Named turns come first, each shown by rows before and after it. Which turns, in which order, take the first row of each pair that follows to the second? Write the first one first, as in the answered first pair.
Q453 (before -> after):
[-0.52 -3.32  0.74 -4.05  0.61  6.53 -2.41  0.71  0.58  2.10] -> [-0.64  1.37 -3.87 -3.19 -2.27  1.79 -4.78  3.89 -2.57  1.24]
[-1.82  1.26  1.79  3.15  2.77  6.07 -0.28 -4.46  2.12  0.40] -> [-0.26  3.62  0.98 -0.38  1.93  7.81 -2.00  0.15 -0.65  1.90]
[-0.15  3.28 -5.81 -0.74  1.21 -5.30  0.84 -2.27 -0.85  0.18] -> [-0.82 -0.98 -2.31  0.40  3.50 -2.91  3.01 -6.47  2.32  0.19]
[ 0.54 -1.87 -0.75 -1.22 -0.96 -5.67  0.77 -0.48  1.04 -0.85] -> [ 0.67 -3.91  1.50 -2.17  0.30 -3.21  1.67 -1.54  2.30 -0.35]
Q112 (before -> after):
[ 0.56 -3.15  0.47 -3.80 -0.41  2.23  4.57  2.20 -1.24  0.01] -> [ 0.83 -1.86 -1.66 -3.04 -2.21 -1.30  4.07  3.29 -2.38 -0.97]
[-2.48  1.02 -1.44  3.63 -0.23 -0.61  0.86 -2.77  0.28 -1.28] -> [-1.97  0.52  0.78  1.79  1.42  3.86  0.99 -2.53  0.74  0.16]
[-0.65 -1.96  2.03  0.03  0.76 -0.89  0.45 -1.86  0.41 -1.15] -> [ 0.05 -1.71  2.52 -1.71  0.96  0.76  0.06 -0.39 -0.24 -0.25]
[-1.61 -1.48  1.71 -0.16  2.98  4.70 -0.66  0.08  0.65 -0.28] -> [-0.46  0.35 -0.34 -2.38  1.23  2.98 -1.95  4.24 -1.88  0.09]
Q356 (before -> after):
[-2.40  1.09 -4.10  4.58  1.25 -1.92  0.96 -1.46 -0.07 -2.84] -> [ 0.60  1.96 -2.80 -2.53  1.15  3.05  0.07  4.52 -3.47 -0.09]
[ 0.44  1.96  0.86  0.98  0.63  2.93 -0.83 -1.94 -0.29  0.65] -> [ 1.60 -0.71  2.53 -0.85  0.36  2.48  0.48 -1.50 -0.05  1.11]
[-0.97  1.21 -1.15  1.98  1.77  0.64 -0.47  0.56 -0.47  1.60] -> [ 0.23 -1.55  0.34 -0.61  1.46  0.76  0.66  1.64 -0.66  2.28]
[-3.80 -3.61 -0.57  2.05 -2.21 -0.40 -0.34  0.56  2.96 -3.60] -> [-3.81  1.03 -2.28  0.68 -1.94  3.17 -2.94  3.22  0.88 -2.34]
Q860 (before -> after):
[-0.97  3.32 -2.29  0.47  1.83  1.25 -1.47  0.23  1.21 -0.29] -> [-1.31  1.25 -1.13  1.47  2.38  0.82 -0.58 -2.00  2.82 -0.75]
[ 1.64 -0.29  0.93 -4.35  0.44  5.68 -1.90  0.30 -4.29  1.50] -> [-0.36  4.69 -3.69  0.45 -0.99  1.41 -3.70 -0.34 -5.02 -0.32]
[-0.34  5.16 -2.15  0.52  1.69  3.70 -1.83  4.35 -3.44  0.75] -> [-2.81  4.07 -2.85  6.54  2.01 -0.03 -0.49 -1.25 -0.27 -1.58]
[-4.64  2.52 -0.86  1.37  0.43  0.63 -1.60  0.31 -0.10 -3.31] -> [-4.61 -0.99  1.65  1.06  1.46  1.56  0.25 -1.58  1.57 -3.40]

(two turns a pair)
[ 0.61 -4.12  2.01 -0.74  2.07  3.62  1.30 -1.92  0.66  1.52] -> [-0.70  3.41 -4.28  1.99 -0.12 -0.15 -2.27  0.41 -2.32  0.43] => Q860 Q860
[ 1.24 -3.70  4.89 -1.86 -1.31 -0.19 -0.22  1.80  3.50  1.27] -> [-0.66 -1.56  1.73  2.83 -2.60 -4.93 -0.77 -0.17  3.78 -0.83] => Q453 Q356
[ 0.74 -0.23 -2.00  1.36 -2.19 -6.40 -0.40  1.90 -2.02 -0.13] -> [ 1.43 -5.38  4.11 -1.68  0.73  0.38  1.93 -0.40  0.61  1.80] => Q112 Q860
[-2.22  4.25 -3.62  3.01  1.47  0.96 -1.72  0.21 -0.04 -0.61] -> [-1.64 -1.55  1.24  1.36  3.55  4.50  0.81 -2.16  2.67  0.30] => Q453 Q860
[ 0.76 -6.42  5.13 -0.70  1.68  3.16  3.87 -3.87  2.97  0.83] -> [ 2.36  2.35 -3.34 -2.48 -3.99 -4.76 -0.58  5.75 -4.27  0.26] => Q860 Q112
[-0.79  1.94 -2.09  0.46 -1.39 -2.73 -0.43  1.37 -0.88 -0.79] -> [ 0.08 -0.69 -0.73 -0.14 -1.53 -3.94  1.03  0.80 -0.46 -1.05] => Q356 Q356
[ 0.33 -1.05 -2.35  0.96 -0.26 -4.10  1.39  0.29  0.63 -2.92] -> [-1.34  3.06 -2.76  2.39  1.80  1.61 -0.68 -0.67  0.63 -1.91] => Q453 Q356
[-1.48 -3.29  1.35 -0.24 -1.45 -0.31 -0.59 -1.91  0.60  0.49] -> [-0.52 -2.22  0.64 -2.37 -2.26  0.04 -1.41  0.95 -1.16  1.17] => Q112 Q112
[-0.98 -0.88 -0.02  1.67 -0.60 -3.14  0.55 -1.33 -0.28 -2.69] -> [ 0.61 -1.59  2.26 -2.77  0.30  1.93  0.44  1.34 -1.11 -0.59] => Q453 Q453
[-1.85 -2.50  0.69  2.91  1.82  0.94 -0.53 -5.51  0.54  1.65] -> [-0.58  2.71 -2.19 -0.48  0.68  2.37 -3.73  0.43 -3.80  3.03] => Q356 Q112
[ 2.63 -1.08 -0.23 -1.57 -2.41 -2.70 -0.60  2.46 -0.65 -0.23] -> [ 1.48  1.49 -1.91  0.62 -2.39 -2.94 -1.66  1.72 -0.78 -0.76] => Q860 Q356
[ 1.01 -0.15  3.90 -3.54 -1.16 -1.90  2.20  0.57 -0.92  3.53] -> [-0.06  2.11  1.02 -0.39 -2.34 -5.83  1.45  0.18 -1.29  1.99] => Q453 Q860
[ 1.41 -5.86  3.44 -1.80  1.18  2.34  3.42 -0.77  1.57  1.31] -> [-0.48  4.55 -4.96  2.16 -1.88 -2.66 -1.39  2.45 -2.50 -0.41] => Q860 Q860
[ 0.61 -0.56  1.59 -2.47  1.45  3.00 -0.45  2.88 -1.63  0.82] -> [ 1.06 -2.79  2.39 -2.68  1.08  1.18  0.80  2.34 -1.05  0.58] => Q356 Q860
[-3.07 -1.21  2.58  1.84 -0.77  5.05 -2.49 -1.73  0.47 -4.39] -> [-2.26  1.55  0.87  0.42 -1.56  5.40 -4.12  1.33 -1.49 -3.72] => Q860 Q860
[ 1.23 -1.50  0.73 -1.53 -0.97  0.81  0.70  2.47  0.30  2.29] -> [ 0.72 -2.77  1.51 -0.44 -0.58  0.37  1.65  0.59  1.42  2.06] => Q356 Q860
[-0.37 -1.00  0.58  1.80 -0.22 -2.48  3.04 -0.99 -0.80 -3.38] -> [-1.35  3.11 -1.13  2.92  0.36  0.08  1.01 -0.59 -1.59 -3.02] => Q356 Q112
[ 3.76  2.02 -2.36  0.32 -4.55 -3.28 -0.88  4.90 -2.22  0.44] -> [ 3.34 -2.87 -0.22  1.95 -4.31 -5.90  1.84  1.48  0.67 -0.77] => Q356 Q860
[ 1.35  1.82 -2.55 -2.54  0.09  0.62 -1.53  2.26 -3.60 -1.79] -> [-1.08 -0.55 -1.37  2.65  1.74 -0.48  0.41 -3.93  0.31 -3.46] => Q112 Q112
[ 0.61 -0.06 -1.48 -0.99 -2.14 -3.66  0.33  2.09 -0.70  0.30] -> [-0.77  3.59 -2.52  0.47 -0.88 -0.08 -1.56  1.34 -0.99  0.88] => Q112 Q356
[ 0.11 -1.80 -1.08  1.50  0.00 -0.87  2.44 -0.71  3.64 -1.96] -> [ 1.67  0.00 -1.10 -2.74 -0.48  1.78  1.05  3.60  1.18 -0.25] => Q453 Q453
[ 0.33 -2.41 -1.13 -0.22 -1.80 -3.70  1.47  0.05  0.32 -2.29] -> [ 1.32 -2.27 -0.63 -2.72 -1.88 -2.14  0.92  2.33 -0.93 -1.36] => Q860 Q860
[-1.34  1.31 -2.55  2.42  1.32  1.42 -1.33 -1.77  0.31  1.39] -> [ 0.92 -2.62  0.37 -2.01  1.31  2.52  0.14  0.19  0.16  2.43] => Q112 Q356
[ 1.80 -4.76  1.93 -2.87  1.34  0.95  0.01 -0.73  1.47 -0.13] -> [ 2.10 -2.91 -1.04 -2.68 -0.95 -3.83 -1.01  1.70 -0.52 -1.08] => Q112 Q112
[ 0.78  0.49 -1.00 -0.94  0.50  1.29 -2.17  2.41 -1.72  0.84] -> [ 1.55 -2.17 -0.01 -1.58 -0.18 -1.03 -0.57  2.22 -1.31  0.28] => Q356 Q860
[-0.32  0.84  0.48  0.76  0.71  1.02 -1.10 -0.62  0.72 -0.80] -> [ 0.14 -0.85  1.34  0.35  0.45  0.15 -0.31 -0.95  1.00 -0.95] => Q356 Q356
[-0.24 -1.07  3.11  1.48  3.68  2.83 -0.04 -1.97  2.64  0.20] -> [ 0.65  4.40 -1.62  0.00  0.89 -0.64 -2.94  3.56 -1.65  0.30] => Q453 Q453
[-2.53  2.04 -2.11  4.10 -1.13 -3.35 -1.70 -1.57  0.21 -2.23] -> [ 0.40 -3.59  4.02 -2.63  1.19  4.06  0.29 -0.15  0.89  0.62] => Q860 Q112
[-0.79  2.61 -1.24  1.73  0.44  2.09  0.75  0.76  0.50 -0.18] -> [-0.50 -0.99  0.17  2.10  0.31 -0.24  2.73 -0.92  1.84 -0.92] => Q356 Q356
[-2.93  2.91 -4.20  5.12  1.38 -2.80  0.45 -3.95 -0.67 -2.21] -> [ 1.32 -2.04  2.31 -4.86  3.17  5.93  1.98  0.55 -1.62  1.99] => Q860 Q453
[ 0.57 -1.52  0.42 -0.71 -1.15 -1.30  0.25  0.96 -1.04  0.33] -> [ 0.39 -2.07  1.34 -0.19 -0.79 -0.81  0.94  0.24 -0.38  0.16] => Q112 Q453
[-4.15  3.02 -2.63  6.73 -0.67 -1.43 -0.21 -6.19  2.57 -3.29] -> [-1.75  7.61 -6.10  1.75 -3.28 -2.15 -3.25  1.72 -2.42 -1.68] => Q356 Q453
[ 2.33  3.43 -1.83  1.71 -3.88 -5.54  2.04  4.52 -1.98 -2.92] -> [ 1.21 -2.92  5.51  2.03  1.13  3.12  5.25 -2.09  3.49 -1.59] => Q112 Q453
[ 1.49 -3.80  2.38  0.31 -1.08 -4.37  0.60  0.69 -0.86 -1.95] -> [-1.61  1.87 -0.52  5.07  0.17 -2.35 -1.88 -1.53 -0.44 -2.47] => Q453 Q356
[ 0.67 -3.24  0.94 -3.03 -1.73  0.45  1.12  1.30 -0.36  0.26] -> [-1.16 -2.92  1.34  0.08 -0.06  2.58  1.23 -2.26  1.85 -0.26] => Q356 Q453
[-3.23  0.92 -2.16 -0.37 -0.06  3.53  1.27  0.31  0.66  1.30] -> [-2.01 -1.73 -0.74 -2.43 -0.32  3.14  2.47  0.84  0.88  1.54] => Q860 Q356
[ 0.76 -0.79  0.68  2.61 -2.10 -5.19 -0.76 -1.90  1.97 -2.04] -> [-0.68  3.57  0.45  3.55  0.44  1.82 -2.98 -2.79  2.17 -0.83] => Q453 Q356
[ 1.47 -1.72  2.69 -1.36  2.37 -0.29  0.20  0.60  1.16 -0.14] -> [ 0.62 -0.67  2.61 -0.06  3.19  0.95 -0.09 -0.69  1.56 -0.12] => Q356 Q860
[ 2.77 -3.21  3.29 -0.35  1.90 -2.26  1.14  0.36  3.95  0.93] -> [ 0.42  2.81  1.27  2.69  3.58  2.40 -1.65 -1.00  3.64  1.26] => Q356 Q112
[-0.85  3.09 -0.28 -1.42  2.23  4.14 -4.30  3.13 -0.85  1.28] -> [-2.95 -0.53  1.18  3.82  3.34  1.61 -1.82 -3.39  3.26 -0.99] => Q860 Q860
[ 0.59 -2.53  2.39 -1.46 -1.72  0.55  2.47 -0.38  2.38  0.77] -> [-0.74 -0.69  2.19  0.35 -0.42  2.51  1.79 -1.73  2.93  0.97] => Q356 Q860
